In the data rows, 500 means zero.
Here are some rows, each followed by its group. Groups can overlap.
[766 342 535 464 604 431 553 552 633 357 574 335 354 406 368 515 731 416 394
 457 317 567 194 269 393 741 755 723 641 559 624 539] e
[522 629 360 513 549 388 454 565 535 644 394 334 340 503 655 566 735 235 610
 662 729 426 399 575 543 605 675 460 727 513 379 661] o
[322 407 335 436 463 467 299 632 593 596 381 470 394 484 578 362 486 443 501
 542 406 411 527 422 440 618 436 404 705 372 500 414] w
[726 565 308 461 409 251 732 658 386 524 553 189 603 505 478 295 485 377 498
 483 585 346 534 322 211 471 666 723 598 501 232 663] d
[527 364 465 504 533 399 470 524 528 479 532 472 528 505 422 350 475 476 450
 449 441 478 496 432 386 520 456 566 523 420 510 508] d
[570 580 585 377 469 414 531 484 415 382 588 444 479 528 370 628 694 516 481
 586 560 697 536 398 407 532 468 683 452 564 479 616] k
[327 440 303 378 577 509 407 703 501 673 482 558 301 532 545 366 590 316 560
 417 449 305 498 496 384 630 442 323 644 311 604 364] w
[425 337 486 456 544 574 263 605 829 371 311 566 250 431 551 544 754 475 342
 544 149 534 336 503 479 880 597 364 771 450 855 326] e
[418 654 531 451 569 618 596 487 495 607 450 590 425 508 637 650 516 495 648
 467 469 548 396 550 633 503 605 296 513 580 535 379] s
[491 694 578 406 460 525 773 461 255 372 689 548 583 610 346 587 613 676 477
 416 541 721 645 407 434 301 398 625 236 600 402 560] k
[578 282 641 559 570 671 255 638 848 272 494 509 435 410 512 515 593 610 346
 519 228 479 412 535 472 747 594 516 581 454 795 286] e
[640 537 339 501 421 461 695 684 518 345 523 348 521 495 484 349 566 530 467
 440 357 482 555 348 274 502 569 657 493 460 434 445] d
[588 456 380 608 480 549 506 520 602 414 477 358 555 347 505 263 324 511 608
 546 521 464 609 439 499 396 406 610 446 389 377 402] d
[701 511 458 469 559 443 509 544 582 436 495 304 406 468 543 607 636 408 514
 625 485 554 309 439 454 650 696 624 635 587 485 567] k
[472 810 574 438 415 571 695 424 381 630 410 610 584 649 585 703 439 563 560
 565 582 536 522 578 622 371 634 386 437 624 455 458] o
[411 564 501 578 547 503 607 513 368 581 524 573 571 494 624 669 539 617 441
 503 662 416 535 607 538 467 578 356 499 623 435 603] v
[634 454 511 507 540 516 562 385 487 478 541 341 581 405 520 427 304 420 599
 510 524 546 388 389 536 450 615 608 560 464 346 549] e
[471 408 475 393 534 391 499 541 362 631 617 400 568 598 510 426 463 443 417
 415 495 407 475 394 361 527 599 535 675 557 420 650] w
[329 509 468 468 427 538 419 492 529 614 395 599 567 570 589 395 297 500 516
 482 411 494 627 529 530 431 407 381 535 406 476 405] w
[752 357 514 522 646 513 549 551 645 414 588 324 414 292 528 477 530 404 444
 515 382 442 229 349 436 656 768 600 633 518 523 539] e
[483 432 614 509 516 875 587 442 564 110 735 595 508 230 430 510 519 718 538
 352 320 700 581 447 606 320 279 485 257 490 569  80] r
[533 484 447 371 531 373 633 430 356 606 570 458 563 556 429 463 520 410 467
 427 522 534 395 351 418 488 568 512 567 470 367 670] s
[696 476 697 609 547 584 674 338 385 330 820 415 732 325 426 498 350 748 551
 482 667 605 559 451 577 251 461 675 301 598 294 562] r
[572 500 475 461 502 354 653 463 363 591 593 457 581 541 480 532 553 493 451
 449 557 486 434 408 413 479 628 598 518 574 411 696] s
[385 469 373 502 473 406 526 605 378 579 536 549 534 542 472 330 467 487 490
 395 553 376 660 491 395 384 324 472 466 389 424 487] w
[596 412 357 430 504 160 487 723 412 604 612 271 459 564 474 339 597 373 434
 501 616 245 499 418 218 645 522 666 737 449 402 735] w
[443 445 558 556 561 548 660 296 389 511 497 683 637 432 440 558 435 632 432
 337 432 596 422 461 617 351 616 373 422 586 493 534] v
[541 533 429 534 430 378 459 519 606 484 273 548 418 620 449 423 578 410 398
 539 387 497 434 537 415 578 591 533 494 465 638 530] d
[393 476 407 436 483 440 499 542 388 680 477 462 545 578 565 386 379 431 533
 467 537 411 594 470 462 462 476 434 625 460 325 571] w
[581 675 425 520 499 457 448 543 557 671 429 419 350 523 561 570 548 253 697
 637 691 393 389 566 609 606 561 475 534 491 576 531] o
[537 697 651 473 364 474 762 157 293 471 496 645 756 701 249 550 274 626 544
 531 563 806 611 414 579  73 410 679 109 532 360 559] k
[676 541 609 596 440 635 413 532 712 252 532 385 541 399 444 506 435 613 572
 637 458 552 542 532 552 527 424 691 333 458 614 327] r
[549 488 672 483 496 585 476 346 483 403 522 472 539 528 427 573 475 557 527
 618 480 711 489 484 623 444 434 576 425 526 462 510] k
[418 367 610 491 693 542 613 223 341 691 602 797 579 444 413 633 494 532 480
 293 520 503 281 518 662 425 576 307 456 623 559 562] v
[378 489 483 487 406 531 265 600 696 444 262 598 387 597 488 414 534 500 405
 558 261 490 609 584 465 625 408 424 525 371 730 342] d
[559 431 459 559 404 394 424 668 585 484 416 481 516 569 446 344 493 515 429
 528 436 392 597 482 349 560 459 608 460 430 593 472] d
[471 466 539 510 478 539 417 594 694 400 387 599 351 587 403 482 644 496 382
 512 250 516 497 487 430 646 447 523 464 436 773 353] d
[526 540 510 556 477 525 534 447 538 478 430 598 443 543 436 586 539 532 443
 474 433 538 428 468 464 527 599 473 428 541 655 473] k
[453 505 551 437 461 347 641 381 223 581 610 513 687 607 406 415 360 544 480
 431 620 530 634 424 427 306 459 605 458 527 290 708] w
[478 377 272 387 509 325 606 609 377 649 585 447 583 503 517 217 427 440 447
 305 487 294 564 410 296 482 562 509 636 435 315 595] w
[513 445 366 542 506 610 399 673 725 382 410 433 356 345 578 354 462 454 559
 539 381 442 515 505 515 574 465 532 511 355 556 309] d
[708 620 276 498 437 247 723 705 440 571 533 257 451 605 518 347 651 262 504
 477 578 328 461 352 224 576 715 680 553 497 384 667] d
[343 397 535 542 663 595 309 364 513 485 534 672 341 345 482 633 641 523 536
 437 575 519 373 579 692 508 397 319 477 525 638 486] v
[395 367 621 543 602 551 396 394 475 596 538 664 504 445 528 541 491 551 479
 462 539 448 400 599 631 493 458 332 509 535 611 424] v
[441 399 342 458 468 388 419 723 474 558 592 412 465 549 529 368 593 451 385
 411 462 309 570 451 296 618 466 570 640 427 488 525] w
[209 502 641 503 555 812 290 305 636 455 318 825 343 449 620 754 551 626 554
 580 416 692 499 726 824 551 336 154 472 543 748 333] v
[424 592 362 484 590 567 494 532 593 627 304 533 330 446 738 584 578 369 567
 446 431 434 363 588 622 625 639 241 717 496 559 461] s
[466 452 542 425 529 562 388 564 579 386 325 449 390 441 523 566 699 498 439
 548 454 628 473 535 478 594 496 484 577 531 535 495] k
[496 419 439 549 562 574 261 583 772 330 392 547 155 383 455 548 798 397 444
 560 447 538 339 594 575 741 387 442 570 429 797 394] k
[500 541 243 491 432 195 584 628 362 639 478 373 521 576 500 280 491 320 487
 442 652 304 564 448 328 493 490 555 625 430 276 688] w
[467 588 624 494 426 542 521 331 454 341 509 536 567 557 389 597 466 622 493
 552 512 760 604 485 568 357 373 585 334 520 495 546] k
[468 570 586 724 474 521 707 228 499 482 381 711 656 369 535 600 328 765 532
 613 617 600 562 663 724 220 468 433 272 566 379 551] s
[505 562 491 514 500 469 493 347 524 467 464 509 456 495 399 529 459 397 646
 573 603 636 421 511 637 413 404 548 385 486 494 572] k
[373 659 579 458 450 671 411 343 511 584 391 650 484 577 489 532 274 461 674
 575 584 570 587 630 742 347 309 378 312 400 595 322] o
[464 502 555 463 412 485 509 473 549 403 447 616 523 571 359 472 563 571 390
 520 311 618 520 467 425 473 471 532 416 514 608 470] d
[550 565 448 522 494 466 405 529 622 496 312 444 392 568 536 509 543 350 518
 618 533 440 400 488 525 609 764 523 561 459 528 554] k
[482 426 369 509 496 515 291 702 748 403 380 434 326 490 496 315 565 431 460
 565 315 431 531 507 392 660 437 527 598 320 671 314] d
[356 458 494 459 426 535 366 403 625 335 289 606 457 529 412 392 421 528 487
 532 309 698 593 483 550 445 303 458 454 356 487 419] d
[335 376 462 528 643 673 478 364 477 580 495 682 417 290 564 516 429 497 611
 399 582 510 462 592 749 400 396 229 467 494 533 400] v
[584 416 399 551 533 385 539 549 526 424 540 428 363 395 418 480 712 428 456
 463 516 473 359 354 406 546 549 569 554 516 533 581] k
[539 553 650 503 469 487 434 242 595 389 375 471 595 504 501 648 391 546 500
 722 528 784 521 490 671 399 492 615 476 504 401 650] k
[559 258 592 494 612 602 272 623 705 488 501 421 443 376 562 445 467 465 463
 521 314 433 389 517 516 714 578 492 706 438 614 334] e
[505 627 522 509 352 534 534 539 592 349 318 609 560 610 406 443 449 650 397
 480 228 573 621 496 441 456 490 574 361 503 676 338] d
[394 604 505 524 432 601 450 385 633 394 272 687 390 528 452 660 556 576 501
 591 389 656 529 604 665 447 409 372 352 485 729 393] k
[454 551 515 495 536 500 463 396 554 508 368 520 445 500 551 531 488 473 499
 594 489 580 448 543 597 508 520 405 574 506 519 530] s
[453 821 508 431 387 611 473 495 556 597 231 591 373 736 614 620 435 396 646
 653 479 542 521 594 624 505 548 314 455 522 609 375] o
[743 413 682 597 563 662 530 467 585 326 716 392 612 310 415 479 397 589 550
 525 499 559 494 427 564 359 456 725 341 506 500 370] r
[387 503 515 578 441 504 438 385 559 489 385 618 492 521 496 527 483 572 487
 566 524 573 591 510 627 442 431 411 441 495 557 518] s
[572 572 668 416 441 562 630 274 399 437 555 542 713 610 375 633 347 615 508
 563 486 754 515 354 568 303 524 621 335 570 391 522] k
[463 637 722 405 329 484 750 338 135 609 665 576 965 757 443 490 137 751 504
 373 516 580 781 409 457 133 477 588 299 598 190 570] w
[244 488 720 567 547 762 408 265 497 428 481 830 575 425 566 722 404 771 489
 490 474 675 571 678 810 346 356 267 343 569 632 363] v
[353 392 455 462 527 453 314 441 574 421 433 539 405 465 434 496 603 436 442
 562 497 586 516 533 537 554 348 481 510 422 539 578] s
[688 553 471 606 537 239 492 641 541 625 510 323 394 498 615 590 612 320 525
 627 707 287 317 561 447 703 769 547 661 573 492 683] o
[438 611 477 338 493 560 592 632 397 592 559 463 453 628 593 583 607 388 503
 406 434 504 479 461 423 569 580 371 670 549 505 465] s
[376 415 399 448 513 462 485 652 500 557 466 511 462 530 565 322 501 502 425
 370 406 416 547 507 394 553 491 449 620 433 464 468] w
[569 418 693 553 576 742 488 308 585 193 582 425 601 251 510 664 503 766 526
 575 431 817 501 463 676 414 438 555 443 561 424 456] r
[430 504 440 574 442 497 402 582 510 557 491 512 520 489 513 389 384 547 461
 445 523 378 697 592 514 462 340 469 477 412 469 409] w
[375 339 544 430 486 431 413 440 406 592 506 614 628 641 444 403 420 538 366
 392 385 536 558 436 420 490 434 497 567 476 516 599] w
[544 644 425 450 491 440 490 561 485 653 499 404 357 547 598 553 545 273 612
 597 682 386 419 612 513 573 609 453 585 489 490 459] o
[525 372 347 584 449 312 461 641 509 575 489 367 529 479 492 292 475 486 458
 480 550 295 584 519 342 520 484 584 561 492 428 575] w
[437 493 422 484 587 472 466 536 499 623 468 527 516 469 569 528 607 387 562
 460 514 403 383 540 542 607 509 354 638 511 531 535] v
[380 317 493 552 457 625 182 670 783 350 385 501 407 389 568 325 412 599 467
 526 272 417 649 576 468 617 299 451 574 276 651 203] d
[414 598 512 505 413 633 417 394 623 447 235 701 399 616 336 454 447 462 599
 619 450 659 566 555 669 364 263 456 284 402 683 314] k
[327 488 428 433 440 439 414 487 458 604 372 598 575 620 524 355 349 505 491
 467 399 458 640 506 473 449 410 419 513 438 504 484] w
[688 437 404 480 603 492 643 569 493 419 649 290 440 283 498 515 598 427 505
 441 520 501 313 378 432 587 671 572 543 598 414 553] r
[461 519 390 395 502 427 575 575 341 671 556 524 512 543 531 360 477 420 467
 381 503 428 572 472 385 480 483 432 535 525 473 518] w
[263 523 503 370 498 676 391 411 496 493 402 581 473 521 624 591 547 557 564
 591 477 673 551 518 634 492 375 317 568 493 356 456] s
[498 529 600 478 486 561 527 471 485 334 584 537 439 524 362 608 651 600 481
 522 466 639 517 504 538 468 406 597 431 553 565 461] k
[361 506 515 600 561 574 280 563 555 581 532 633 316 527 617 755 762 502 475
 603 596 406 480 770 642 682 471 284 535 574 760 477] v
[467 542 421 521 540 517 599 468 479 642 481 485 481 461 572 544 454 418 586
 466 550 455 414 474 582 465 551 378 533 518 457 497] s
Which 4 groups are nearest to each row below, nearest first, going by the average distance to the group's rows?
[782 352 699 575 660 614 678 407 419 349 969 306 675 264 414 598 442 658 560
 406 641 535 372 392 593 426 554 663 370 631 347 495] ~ r k s e
[377 519 415 346 550 568 506 546 437 618 511 543 413 513 587 485 543 395 534
 418 411 487 435 462 496 568 539 284 599 465 527 408] ~ s w v o
[678 479 536 613 520 625 410 623 672 337 603 375 389 356 466 532 597 496 591
 609 524 472 471 519 487 581 448 671 397 474 647 373] ~ r d e k
[598 447 577 547 583 772 336 548 737 257 551 388 363 275 471 525 472 486 691
 588 466 654 506 510 677 476 325 522 409 375 556 226] ~ r k d e
[389 547 491 423 449 384 610 447 260 632 554 553 705 684 477 420 422 552 487
 407 556 453 680 469 451 333 444 483 459 485 340 604] ~ w s k d
Which 3 groups are nearest to each row below, nearest first, going by the average distance to the group's rows?
[509 398 514 528 676 494 591 451 394 671 651 453 564 363 626 473 400 375 554
 385 644 323 345 474 543 500 617 407 623 575 378 577] ~ s w v
[300 358 338 517 481 470 235 699 637 542 349 575 351 511 478 243 579 459 408
 398 340 317 609 449 396 645 306 372 566 289 674 371] ~ d w s
[541 409 513 438 572 550 432 472 589 347 498 382 498 380 518 498 511 483 444
 546 379 634 435 394 505 583 551 566 648 460 472 442] ~ e s d
[598 398 660 592 507 750 432 497 616 266 658 433 495 315 458 549 504 605 523
 514 490 535 479 513 577 514 466 607 445 542 541 386] ~ r k e
Which 4 groups are nearest to each row below, nearest first, going by the distance to the group's nearest row?
[403 321 454 494 509 483 443 638 521 510 545 501 543 474 508 307 561 515 416
 348 413 409 603 480 378 552 436 463 576 426 496 417] ~ w d v s
[488 471 367 447 486 362 368 522 578 547 371 464 346 548 393 405 544 268 487
 557 470 488 393 471 445 569 463 540 579 385 601 467] ~ d s k w
Which 3 other groups have their centres nearest to the centre of group v, nearest first?
s k o
Which 3 groups are nearest to each row below, nearest first, going by the distance to the group's nearest row?
[747 425 461 566 646 574 491 690 584 398 713 277 335 245 530 481 580 407 558
 479 581 353 319 467 383 667 597 615 571 494 544 420] ~ r e k
[355 478 603 420 573 571 629 248 330 582 596 733 596 469 474 566 408 577 514
 353 508 571 511 522 660 289 450 322 397 545 468 512] ~ v s k
Group r spreads out most along one direction. Which 3 other groups' directions of most spread are closest to that one, closest first?
o d v
Which 4 groups are nearest to each row below, nearest first, going by the distance to the centre of the group?
[579 628 604 636 421 494 555 325 545 476 436 593 524 612 408 552 404 508 511
 558 525 528 442 521 594 387 503 542 315 506 578 533] ~ k s o v
Group v spreads out most along one direction. Which 3 other groups' directions of most spread are closest to that one, closest first?
d r e
Which 3 other groups have their centres nearest to the centre of group r, nearest first?
k s d
Which 3 groups are nearest to each row below, nearest first, going by the distance to the centre of the group?
[410 488 435 472 547 488 472 493 431 601 492 543 412 482 499 515 538 391 535
 442 576 408 489 551 535 555 474 366 549 465 530 510] ~ s o w
[388 455 298 319 600 570 489 615 540 559 468 489 219 393 563 462 626 296 629
 404 409 427 369 439 478 628 523 303 711 445 588 401] ~ s e d
[591 486 384 489 568 460 469 592 609 472 537 381 310 449 446 302 593 303 533
 524 478 442 397 443 489 598 473 594 552 405 574 506] ~ d e w
